a =
[[-1.52  3.37 -1.25 -0.07  0.38 -2.47]
 [-4.96  1.30 -1.01  3.58 -0.99 -0.86]
 [ 0.50 -0.54 -0.14 -1.02 -0.37 -0.60]
 [-1.92  0.21 -0.86  1.27 -0.65 -0.45]
 [ 1.16  0.60  0.00 -1.23  0.11 -1.43]
 [ 0.04  0.15  1.28 -1.46 -1.29 -0.24]
 [-1.34  1.40 -1.16  0.03  0.15 -0.82]
 [-0.70  1.07 -1.44  2.56  0.13 -1.25]
 [-3.27 -3.42 -1.84  0.22  0.72 -4.09]
 [ 2.22 -1.18 -0.74 -1.80 -0.09  0.28]
 [-0.06  0.58  0.60  0.12  0.80  1.46]
 [-1.29  2.17 -1.18 -0.09  0.17 -1.44]
 [ 0.12 -0.36  5.09 -2.70 -3.43  1.61]
 [-3.42  0.71 -0.96  2.59 -0.84 -0.66]]
a[-14,0] = -1.52
a[7,3] = 2.56
a[5,-1] = -0.24
a[9,5] = 0.28
a[-5,3] = -1.80
a[-5,2] = -0.74
a[-4,5] = 1.46
a[2] = [0.50, -0.54, -0.14, -1.02, -0.37, -0.60]
a[:, 4] = [0.38, -0.99, -0.37, -0.65, 0.11, -1.29, 0.15, 0.13, 0.72, -0.09, 0.80, 0.17, -3.43, -0.84]
a[-1,-3] = 2.59
a[-6,-6] = -3.27
a[5,-4] = 1.28
a[-1,2] = -0.96
a[-13,-2] = -0.99
a[-8] = [-1.34, 1.40, -1.16, 0.03, 0.15, -0.82]
a[4,-3] = -1.23
a[-12,3] = -1.02
a[12,3] = -2.70
a[-12,5] = -0.60
a[-11,2] = -0.86
a[3,-3] = 1.27
a[5,-6] = 0.04
a[:, -3] = [-0.07, 3.58, -1.02, 1.27, -1.23, -1.46, 0.03, 2.56, 0.22, -1.80, 0.12, -0.09, -2.70, 2.59]
a[-3] = [-1.29, 2.17, -1.18, -0.09, 0.17, -1.44]
a[-13] = [-4.96, 1.30, -1.01, 3.58, -0.99, -0.86]
a[-14] = [-1.52, 3.37, -1.25, -0.07, 0.38, -2.47]
a[13,-6] = -3.42
a[:, 2] = [-1.25, -1.01, -0.14, -0.86, 0.00, 1.28, -1.16, -1.44, -1.84, -0.74, 0.60, -1.18, 5.09, -0.96]
a[8,2] = -1.84
a[:, 5] = [-2.47, -0.86, -0.60, -0.45, -1.43, -0.24, -0.82, -1.25, -4.09, 0.28, 1.46, -1.44, 1.61, -0.66]
a[-11] = [-1.92, 0.21, -0.86, 1.27, -0.65, -0.45]
a[-4] = [-0.06, 0.58, 0.60, 0.12, 0.80, 1.46]
a[-10,4] = 0.11
a[7] = [-0.70, 1.07, -1.44, 2.56, 0.13, -1.25]
a[6,0] = -1.34
a[-4,3] = 0.12

A =
[[658, 624, 377, 702],
 [658, 695, 754, 147]]
A[0,0] => 658
A[:, 2] => [377, 754]
A[1,3] => 147
A[1] => [658, 695, 754, 147]
